J153: [129 128 129 129 128 128 128 128 126 127 129 129 128 128 129 128 128 126
 127 129 128 129 129 128 127 129 132 128 128 130 132 130 133 128 129 127
 131 128 130 128 126 130 127 128 128 125 128 127 127 125 130 129 127 129]
J185: [129 128 129 127 128 128 128 128 126 127 129 129 128 128 129 171 128 126
 127 129 128 129 129 128 127 129 132 128 128 130 132 130 133 133 137 138
 128 139 141 145 149 152 153 158 164 170 173 179 181 188 127 199 201 203]
J439: [129 128 129 127 128 128 128 128 126 127 129 129 128 128 129 128 128 126
 127 129 128 129 129 128 127 129 132 128 128 130 132 130 133 133 137 138
 128 139 141 145 149 152 153 158 164 170 173 179 181 188 193 199 201 129]
J429: [132 131 132 132 137 138 141 141 145 148 208 156 161 164 170 173 178 185
 190 194 198 204 206 207 210 209 212 211 207 207 203 201 194 191 187 183
 178 175 172 167 163 158 153 149 146 143 140 139 136 134 133 132 132 132]
gone J185: [127 127 128 128 130 128 127 158 129 126 128 145 203 201 129 164 171 133
 128 128 181 129 141 129 130 199 152 129 129 139 173 128 129 128 127 128
 138 129 132 132 179 128 129 128 153 127 149 128 133 128 137 126 188] | [170]
gone J185: [128 199 128 153 179 128 126 129 127 128 188 141 132 128 139 128 152 130
 129 173 128 129 201 129 158 129 130 145 164 170 133 133 127 129 128 128
 138 128 128 129 126 149 171 132 129 181 137 128 127 129 127 127 128] | [203]
gone J429: [185 145 158 149 143 204 183 133 132 194 172 132 191 164 132 132 190 201
 153 206 156 194 134 207 167 148 212 161 209 170 210 141 146 207 140 163
 203 211 208 187 132 136 207 178 178 137 141 198 138 139 132 175 173] | [131]
gone J429: [178 173 132 207 136 204 175 133 201 207 212 153 149 132 137 143 208 134
 141 141 206 194 132 210 185 132 164 140 167 203 178 148 139 163 191 198
 138 194 132 161 207 170 131 183 156 190 172 145 132 158 187 146 211] | [209]

J200: [155 134 194 174 158 127  54  47 185 106  88 217 196  69 160  88 169 112
  80 182 149  76 197  49 123  66 207 141  67 146  68 144 105 192 158 157
 199 107 149  47  89 185 140 144 115 168 155 201 137 204 194 159 123 164
  70 113  74 182  65 222]
J856: [155 134 194 174 158 127  54  47 185 106  88 217 196  69 160  88 169 112
  80 182 149  76 197  49 123  66 207 141  67 146  68 144 105 192 158 157
 199 107 149  47  89 185 140 144 115 168 170 201 137 204 194 159 123 164
 105  94  91  89 123 120]
J717: [155 134 194 174 158 127  54  47 185 106  88 217 171  69 160  88 169 112
  80 182 149  76 197  49 123  66 207 141  67 146  68 144 105 192 158 157
 199 107 149  47  89 185 140 144 115 168 155 201 137 204 194 159 123 164
 105  94  91  89 123 120]
gone J856: [ 94 192 123 144 194 137 146  91 207 123  88  89 159 149 168 158  80  89
 107 158 144 164 115  47 201 185 170  66  54 120 182 199 197 204 149 106
  69  76  88 185 127  49 141 134 196 160 174 155 123 217 105 140 157  68
 105 112  67 194  47] | [169]
gone J200: [168 137 174 134  47 107 140 113  66 197 160 201  76  70 158  47  80 115
 169 199 155 204 127 196 155 164 185 123 159 158  88  67 141  88 144 192
 182 217  69 146 207 105 144 194 106  89  54 149 194  65 182 149  74 222
 123 157 185  68  49] | [112]

J234: [128 129 129 128 129 127 128 128 129 128 128 129 128 127 129 129 133 138
 142 154 166 179 150  85 156 157 150 164 120 207 116 111 160  61 122 144
 144 133]
J586: [128 128 128 130 130 130 131 133 140 149 160 173 184 194 196 193 182 169
 156 146 139 129 168 176  90 153  94 138 188  99 133 133 132 148 125 157
 181 150]
J111: [129 130 132 136 141 150 163 174 186 193 197 192 181 169 155 146 138 133
 130 130 129 128 135  92 133  88 144 146 144 108 153 106 128 114  90 135
 143 138]
J432: [129 129 128 128 128 127 128 128 129 129 129 132 134 140 149 159 173 186
 193 194 192 183 126  75 138 136 166 101 148 146  60 139 134 192 145 137
 153 160]
J428: [127 128 128 129 127 127 128 127 128 129 128 129 129 129 130 132 136 143
 154 165 179 190 143  88  99 161 142 176 123 134  98  92 144 161 134 136
 148 208]
J730: [127 128 128 129 127 127 128 127 128 129 128 129 129 129 130 132 136 143
 154 165 179 190 143  88  99 161 142 176 123 134  98  92 144 161 134 136
 165 158]
J520: [128 128 128 127 128 130 130 132 139 145 154 168 181 190 196 135 187 176
 162 151 142 135 129 134  95 139 107 137 133 111 148 159 101 158 129 189
 146 138]
J68: [132 129 128 156 128 127 128 128 129 129 129 132 152 140 149 159 173 128
 193 194 192 183 126  75 138 136 166 101 148 146  60 144 134 192 145 137
 153 160]
J407: [192 179 169 157 145 138 133 130 128 128 128 151 127 129 127 129 128 128
 129 128 129 129 160 178 126 105 158  88  87 152 118 102 100  96  59 133
 138 130]
J415: [192 179 169 157 145 138 133 130 128 128 128 127 127 129 127 129 128 128
 129 137 132 130  46 137 175 143 114  87 147 142 164 134 157  99 129 160
 187 176]
gone J407: [133 157 128 102 105 138 130 179 128 158 160 130 192 138 129 128 127 118
 128  87 129 169 129 151  88 127  59 100 133 129 129 126  96 128 178 128
 145] | [152]
gone J432: [145 101 129 129 192 128 128 129 139 128 136 129  60 126 173 160 128 194
 166 137 149 127 132 193 192 186 159  75 153 148 128 183 146 134 129 134
 138] | [140]
gone J520: [146 151 135 159 129 176 133 138 148 187 129 128 190 137 135 154 181 168
 132 101 107 145  95 128 162 142 127 130 111 128 158 130 128 139 196 139
 189] | [134]
gone J111: [135 153 138 143 130 133  88 135 106 197 108 144 128 136 169 163  92 138
 150 132 129 130 144 129 141 130 193 133 114 181 146 155 174 146 192  90
 128] | [186]
gone J415: [187 128 157 114 160 128  87 138 137 143 132 129 129 137 130 142  99 179
 134 147 128 129 145  46 176 175 127 127 129 192 128 130 164 128 169 157
 127] | [133]
gone J234: [144 128 138 129 129 144  61 133 128 179 150 129  85 142 120 116 129 157
 122 128 150 111 127 128 127 128 128 133 129 207 166 129 164 154 156 129
 128] | [160]
find: [128 128 128 130 130 130 131 133 140 149 160 173 184 194 196 193 182 169
 156 146 139 129 168 176  90 153  94 138 188  99 133 133 132 148 125 157
 181 150] | J586

J225: [118 144  92  73 103  43]
J615: [172 201 133 112 168  75]
J472: [ 76 129 183  93 111 154]
J363: [183  95  55 190 138 124]
J645: [ 73 123 108 107 116 185]
J238: [ 59 186 185 105  97 185]
J259: [183  95  55 190 138  51]
gone J238: [ 97 185  59 105 185] | [186]
gone J238: [ 59 185 186  97 185] | [105]
gone J615: [201  75 112 168 172] | [133]
gone J645: [123 185 116  73 108] | [107]
gone J615: [172 112 133  75 168] | [201]
gone J472: [ 93 183 154  76 111] | [129]

J694: [134 142 155 112 133 141 117 111 137 114 108 108 149 133 109 152 109  88
 109 102 142 123 116 117 141 113 115 124 138 152 149  98 116  86 167 144
 106 121 105 102 113 149 115 115 149 147 137 119 152 149 148 138 141 153
 137 143 136 115 159 145]
J445: [146 139 153 112 132 145 111 100 144 118 103 108 144 143 106 151 109  98
 110 109 138 112 111 116 142 114 104 119 151 146 147 108 117 101 149 151
  99  89 110 117 109 143  72 111 144 144 134 113 155 146 140 156 143 141
 145 142 162 117 135 152]
J981: [164 135 144 119 151 138 103 112 140 121 100 101 141 138 117 149 106 113
 102 115 143 117 116 101 143 111 119 105 133 161 142 111  97 116 149 139
 112  93 108 113 116 143 104 117 141 138 141  89 147 170 155 140 159 141
 141 147 144 108 157 140]
J307: [148 148 146 111 158 139 117 112 143 119 118 100 139 151 120 157  95 115
 121 114 145 107 111 119 135  92 118 115 148 159 142 114 116 110 150 142
 103 104  93 119  99 135  89 110 146 142 133 114 146 158 142 140 136 139
 139 134 158 116 146 149]
J235: [144 136 142 102 155 160 117 119 145 102  82 118 161 142 104 152 115 113
 113  99 142  89 120 112 155 105 108 105 146 152 134  87 110 104 145 152
 119 123 119 112 112 142 115 115 143 145 160 118 149 157 149 144 152 139
 149 152 143 110 155 143]
J546: [143 142 149 116 138 142 112 120 163 116  99 120 147 138 113 151 116 117
  99 110 140  94 101  96 139 118 114  91 157 164 145 106 141 106 155 140
 108 107 117 122 118 140 110 100 150 156 149 102 152 165 135 166 143 139
 149 148 147 118 158 136]
J404: [141 146 150  85 146 139 108 105 142 117 114  94 152 172 105 162 112 110
 120 120 152 121 116 114 151  94 112 115 151 136 141 101 109 105 159 157
 101 111 105 116 113 149 117 110 168 141 179 116 144 139 152 146 136 158
 140 144 154 108 147 149]
J116: [155 139 147 118 143 143 120 106 138 101 102 116 140 158 114 142 115 121
 108 108 148 116 112 111 151 121 109 112 140 143 142 116 109 120 140 221
 112 114 112 104 110 153  85 100 160 146 136 105 144 144 135 142 151 140
 153 151 140 117 149 139]
J860: [141 163 161 119 177 141 123 101 167 109 118 112 141 147 110 136 119 122
 113 120 144  93 103 108 141 116 111 118 144 151 153  97 110 105 136 138
 108  99 107 121 117 141 117 115 153 137 140 108 136 153 162 149 151 162
 138 159 134 104 154 142]
J476: [163 146 149 115 136 139 116 112 134 110 114 105 146 137 109 167 114 120
 115 112 167 105  83 113 140 109 105 111 140 141 140 107 107 109 149 145
 121 116 115 117 104 135 116 100 136 151 140 101 172 146 161 141 183 138
 134 147 155 118 145 139]
J966: [146 142 140 117 144 144 114 112 140 102 112 117 136 137 108 168 107 118
 112 115 139 122 112  85 150 119 115 111 140 157 141 112 110 115 144 143
 113 124 113 114 111 137 102 107 148 152 148 118 144 157 150 137 143 152
 143 142 144  90 154 154]
J175: [151 146 149 105 141 146  96 119 163 109 117 113 148 149 110 151 104 114
 102 121 142 116  99 103 148 112 118 115 140 140 150  97 104  99 154 138
 115 114 107  96 114 162  99 115 148 145 153 109 152 143 147 148 148 164
 142 152 141 116 141 136]
gone J445: [144 143 145 106 119 162 110 117  98 149 138 108 145 144 139 111 103 142
  99 142 143 117 111 140  89 132 152 135 147 144 144 108 109 101 141 151
 155 153 109 112 117 118 146 110 112 151 146 151 156 100 111 104 114 134
 143 146 116 113 109] | [72]
gone J175: [143 136 114 148 150 112 152  97 114 116 145 140 146  99 116 162 148 119
 113 152 115 109 107 149 141 115 110 104 114 117 138 163  99 118 148 151
 104  96  96 142 148 115 146 105 154 148 164  99 140 149 109 141 141 102
 151 121 142 153 103] | [147]
gone J116: [121 118 151 120 104 109 109 100 105 136 108 120 112 135 155 153 143 140
 116 101 111 146 108 112 142 151 140 148  85 117 143 139 142 140 116 121
 112 143 112 160 147 142 153 140 114 110 115 138 116 144 114 140 106 149
 102 151 139 221 144] | [158]

J199: [120 100 106 134 134 146 119 145 157 129 111 112 133 131 133 106 135 121
  97  73  88 125 122 107 124 161 114 115 112 119 121  73 115 155 131 107
 125 125 107 132 132 147 112 135 102 144 131 134 137 175 120 113 118 126]
J574: [114 123 120 135 123 122 147 107 109 130 107 112 135 119 129  99 127 135
  97 123 166 131 122 130 139 113 118 143 101 146 126 123 127 155 122 150
 126 131 110 113 118 132  76 126 123 117  89 134  99  36 136 124 145 137]
J927: [139 146 125 156 128 113 110 130 136 141 102 112 116 146 132 126 135 122
  97 165 143 119 122 125 121 144 137 148 132 132 134 165 149 133 114 108
 139 127 150 129 122 121 117 137 131 124 141 133 109  71  96 104 166 133]
J96: [126  94  93 138 115 136 148 123 146 157 124 112 130 139 122 144 120 124
  97 115 136 142 122 128 134 115 124 104 154 122 112 115 102 141 154 138
 146 130 122 157 123 138 104 132 122 141 109 136 155 242 158 135 143 124]
J623: [115 130 111 124 149 149 146 118 132 132 143 112 139 120 141 121 120  81
  97 142 143 143 122 136 110 143 109 130 130 117 116 142 139 128 144 110
 128 113 105 128 122  99 156 102 155 158 136 138 100  40 120 113 161 126]
J629: [117 133 131 123 134 136 127 174 143 138 118 112 120 136 117 162 119 111
  97 128 111 154 122 133 117 140 142 127 182 135 135 128 152 112 121  99
  90 134 155 149 128 111 121 132 143 121 136 135 134 164 109  96 139 123]
J148: [144 144 126 164 124 142 110 110 140 111 119 112 131 160 104 108 120 133
  97 131 123 145 122 130 130 107 133 106 122 105 132 131 148 138 115 118
 132 140 107 139 126 126 136 145 131 130 127 135 135 168 114 163 161 130]
J455: [156 120 138 138 162 135 160 150 131 133 163 112 132 125  96 113 110 119
  97 113  97 126 122 156 142 141  98 117 141 136 121 113 135 155 124 113
 116 141 116 140 130  96 156 108 136 129 120 141 117 102 134 115 114 111]
gone J574: [117  97  99 135  89 113 146 120 131 127 112 123 124 127 155 130 139 122
 113 136 126 147 129 114 143 118 131 135 109 126 107 122 145 123 123 135
 107 122 130 123 126 123  99 118 150 110 132 134 166 101  76 137  36] | [119]
gone J927: [137 129 125 150 122 132 125 119 143  97 144 166 149 112 133 165 110 128
 136 113 132 116 141 146 137 139 121 104 124 121 117 126 132 102 146 127
 165 133 141  71 131 134 122 139 122 109 133  96 156 108 130 135 148] | [114]
gone J927: [166 133 112 143 135 136 122 130 165 119 128 150 113 137 141 133 132 125
 165 149 127 117 124 141 109 137 134 121 156 129 114 121 132 139 125 146
 144 126 110 122 131 102 146 122 132 116 108 104  96  71 148 133 139] | [97]
gone J96: [142 130 124 242 141 112 144 154 122 136 132  93 157 120 124 158 130 143
 112 128  97 122 115 139 115 122 134 136 115 104 123 122  94 155 122 146
 104 135 154 138 109 123 102 115 146 148 157 138 124 136 141 138 124] | [126]
gone J574: [113 150 122  36 127 101 126  76 131  89 117 123 135  99 112 118 120 137
 145 136 127 146 123  97 107 139 131 123 126 118 130 107 135 114 123 155
 132 119 123 124 134 166 122 122 130 147 126  99 110 143 129 135 113] | [109]
gone J574: [119 131 166 123 150 126 129 147 130 155 126 135 112  99  99 137 101 113
 123 127 132 139 134 145  36 107 123 126  89 120 117  76 109 123 136 118
 118 122 127 110  97 130 114 131 146 122 124 135 123 113 122 135 107] | [143]
gone J927: [134  71 125 133 150 108 137 110 121 121 126 139 132 119 146  97 127 130
  96 143 114 122 128 132 165 156 124 137 148 122 135 146 149 133 141 113
 132 122 165 116 117 129 102 131 136 141 104 133 125 109 112 139 144] | [166]

J796: [ 65 192 147  66]
J61: [107 202 108  92]
J104: [ 18 125 146 107]
J346: [184 178 140  85]
J850: [ 69  78 164  89]
J301: [217 105 107  83]
gone J61: [108 202  92] | [107]
gone J796: [192  65 147] | [66]

